Named moves, each a turn or a mirror, and the order they were made in; the first pair answered:
B (before => after):
[  3  10 -20 -14  18   2  15  -9   9] => [  0  -5  -6 -26  20 -11   7  -9  -1]
[-12  23   8   6  11 -10  -1   3  14] => [-12  14  15  -2  12 -18  -5   1   8]
[  0 -13 -11  -3   8   5   8   8   3] => [ -2 -15 -10  -2  10   3   6   7   1]
F (before => after):
[ 10  15 -40   2  13  26  -2  -5  10] => [-36 -14  10  24  10  12  12   0  14]
[-18 -12  -3  16   6   9  -2   7  -2] => [ -2 -16 -12   8  -1   6 -11  10  -9]
[ 25  -8 -23 -15   4  15 -31  17 -15] => [-23  23 -21   5  34  23   1   0  10]
K (before => after):
[ 15   9  11  -6  -3  -5 -27   0 -15] => [ 16  -3   6 -13  -1  -9 -25   4 -18]
[ -2 -12  -6  10  10  -7 -15   7  -7] => [ -2  -3  -3  16  13  -2 -16   4  -7]
[ 30 -22  -8 -19 -17   2 -13  17 -13] => [ 24 -20  -8   9 -21  14 -15  25 -11]
Then:
Each pair is 2 to 4 moves apart.
[-37 -26   9  -5  35  -5  -4   7  -7] => [ -4  -8 -18  31   2  35 -12  25   4] -> K then B then F then B
[ -6 -22  26  18  10 -14   1   0  -8] => [ 6 -8 36 19 -9 -9 -4 -2 -8] -> B then K then F
[ 47 -14  11 -28   0   2 -35  11 -40] => [ 40  -6 -10  29 -12  39 -28  27 -24] -> K then K then B
[-4 19 17  4 -4 -3 23 -5 17] => [ -8 -21  22   3  -6 -15  18   7   9] -> B then K then K
[ 11  32 -48  36 -18  30  21   2  15] => [  9  43 -11  48 -35  26   2  -3   5] -> F then F then K then F
[ -4  15 -20  10   5  13  27  -2  27] => [ 21 -17 -32  12  -4  11 -14  16  -2] -> B then K then F then K
[  0 -15  10  17 -20 -16 -20  11 -24] => [-23  26  11  -2  16 -23   4 -18  -8] -> F then F then K then B
[ 13  11  24   7 -28  11   1   3   5] => [ 22   7  25 -18 -17  -4  -9  -3  -9] -> B then F then B
[ 45 -18 -55 -13   3   0   1  16  19] => [ -8  20   0  54 -10  19  23   9  43] -> F then F then B then K
[ 31  -3 -31 -21 -11  12  18   3  19] => [  9  14 -36  14   0  29  17   1  24] -> B then K then F then K
[  3   3 -25  27 -16  26  21  23  30] => [ -8 -12   3  47 -21  20   2  30  14] -> B then K then B
[  4  14  29  -6 -20 -13 -13  -4  -3] => [-13  -1  14 -23   4 -22  17  -8  11] -> K then F then F then K
[ 20  40  24  29 -15  22 -27   0 -12] => [ 32  33   8 -37  10  -9 -24 -15 -23] -> B then F then K
[  9  -4   8  -8 -18   7  23  -8  41] => [ 16 -31   7  -5 -25   3   9   6  28] -> F then F then B then K
[-28  20  24  19  21  -6  -6 -20  -1] => [ 28  19 -33 -16  15   3 -19 -14  -5] -> F then F then K then B
[ 24   0 -16 -32   1 -12 -12  -9 -12] => [ -1 -31  19 -17 -13 -20  -4   2  -7] -> B then F then K then F
[ 12 -29  28  13 -43  -1  -9   3  -2] => [ 25  24   1  24 -36  20  -3  -6   7] -> K then B then F
[  9  -8 -40  12   4  24  -2  15   4] => [-11 -22  21  24 -11   5 -25  13 -18] -> F then F then K then B
[ -9 -26   4 -11 -21   5  24   9  17] => [ 13  20   4   3 -33  18  -1   2   8] -> K then F then K then K
[-27 -36  11   4  15  -6 -22  11 -26] => [-30  12 -20  -3  46   3  -5 -10 -10] -> F then F then K
[-12  14  -6   9  -4  17  18   3  32] => [-26 -16  27  15  -9   0  -3  10  10] -> B then K then K
[  8  15  16  11  -5   1 -35   1 -17] => [-20  23  23  -9  21 -10 -10 -17  -4] -> F then K then F
[ 38   7 -51 -34  22  -1 -17   0  23] => [-21 -52  28 -18  20 -33  -8   9  16] -> B then F then F
[  5  24  -5  36  19 -12  19 -13  15] => [ 21  29 -14  20  16 -14  20 -19  16] -> K then B then F then B
[ -7  22  28 -35 -16 -10  23 -35  20] => [ 23 -15 -12 -50 -25 -10  22 -14  18] -> F then F then B then K
[ 11  33  -9 -27   4  -2  11 -22  13] => [ -8  33   2 -19   7  -3  21 -24  20] -> B then F then B
[ 19 -12  -5  42 -36  28 -39  25 -20] => [-27  59  36  29  -4  13 -10 -22  -4] -> F then F then K
[-62  19   8  28  21  19   9 -20  27] => [ 21  42   1  -3 -25  20 -56 -16 -14] -> F then K then K then F
[ 45   1  -9 -14 -39  11  18  10  22] => [ 24  21 -24  10 -15  27  32   4  35] -> B then K then B then F
[-15  18 -25 -32  49  -8 -12  -7 -17] => [-43  10 -21  23  38  20  15   9  11] -> F then K then B
[  3   8  -4  33  -2  16 -28   6  -5] => [  0   4  21  -1   7 -13 -33  -8 -18] -> F then B then K then K
[ 12   1 -20   8   0  12   2  12  -2] => [  9  -9 -13   6   2   6  -8  14 -11] -> F then B then F then K
[ -6  -9  15  17   8  -1   1   9 -18] => [ 13  -3   8  -8   5  -8  -4   3 -24] -> K then K then F then K
[-47 -34  -5  -6  38 -11  37   5  10] => [ 26   7 -68 -12  22  19   2   9  -3] -> K then F then F
[-49  51   2  12  38  -1  47 -27  29] => [-19  15  17  75 -37  30  25  16  28] -> F then K then B
[ 13 -16 -27  -8  17  -2 -13   2  -2] => [-21  -3  -7  17  27   3  -5  -4   5] -> F then B then K then K
[ 2 30 -4  3 -4 14 32  0 19] => [  2   7 -25 -23  22   1  30   0   9] -> B then F then K then F
[  1  30  16 -16   4  -5  13 -26   2] => [-10  22  29   5  -9   2  22 -16   9] -> F then F then B then F
[ 12  34 -25 -33   9   5  33 -19  20] => [-33  -3   9  28  -1  14  41   1  31] -> K then F then K then K
[ 29 -21 -34  10 -16  17  -1  24   4] => [  8  47   7 -26   6  -7  13 -22  10] -> K then F then K then K
[-20  13  41  16   2   9 -16   7  -2] => [ 15   9  29  -9 -13   4 -33   7 -13] -> B then F then K
[ -1  48 -21 -16  11   7  36  -9  13] => [-38  -8  24  23  -5   0  42  12  12] -> K then F then K then K
[  9   2  -4  30 -10  15 -18   8  -4] => [ -1  -6  22  16  -1  -4 -26   1 -16] -> F then B then K
[ 20  -3  31 -11 -20  -3 -24   0 -12] => [ -8  12  41 -13  -4  -6   5 -14   4] -> B then K then F then B
[-1 14 -4 31 -6 11 -4  2  5] => [ 21  17 -12   4  -6   0 -18  -3  -9] -> F then B then F then K
[ 27 -31  24 -10 -24   0  26   6   3] => [ 20 -29  35   8 -30   5  18   9   1] -> B then K then B then K
[ 12 -13  12 -13 -33   4 -18  -3 -15] => [-27  -5 -17 -12   4  10  26 -12  13] -> F then K then K then F
[  3 -52  -2  -6 -15 -21  -7  10  -4] => [  9 -39 -17 -13   4 -23 -27   4 -20] -> F then K then K then B
[ -7  12   3 -40  15 -10   6 -34   4] => [-17  -6 -20 -15  13  10  34 -16  28] -> B then K then F then B
[ 19  43 -10  -4  -5  22   9   1   4] => [  9  30   4  16 -20  28  14  10   9] -> F then F then B then F
[ 27  21   7  31 -19  21 -22  17  -7] => [ 13  29  12 -40  16 -15   1 -15  -7] -> K then B then F then K
[ 21 -13   3 -17  -9 -12 -25   7 -22] => [  5   3 -25 -29  24 -13   0  -5  -7] -> F then K then B
[  1  16  26  13 -22  16  16 -13   9] => [ -2  29  13  -9   0   7  22 -25   9] -> B then K then F then F
[  5  13 -57  13  21  22   2  -3   1] => [ 19 -49 -20   3  -8  -3 -26  18 -25] -> F then B then F
[ 43  -2 -37  28 -39  38 -12  27  -3] => [-44  36 -10   0  55   0  24 -25   8] -> F then B then F then F
[ 33  -2  20 -19 -35   0  -7   1 -15] => [ 10 -36   8 -37  -4 -18   3   3 -16] -> F then B then K
[  5  17  -2   2 -29  15  20   9  17] => [-20  20   0   3  -2   8  28  -1  21] -> B then K then F then F
[-37  15  24  14  29 -12  -2 -16  -3] => [-27  19 -15  12  31   6  27 -10  20] -> K then K then B
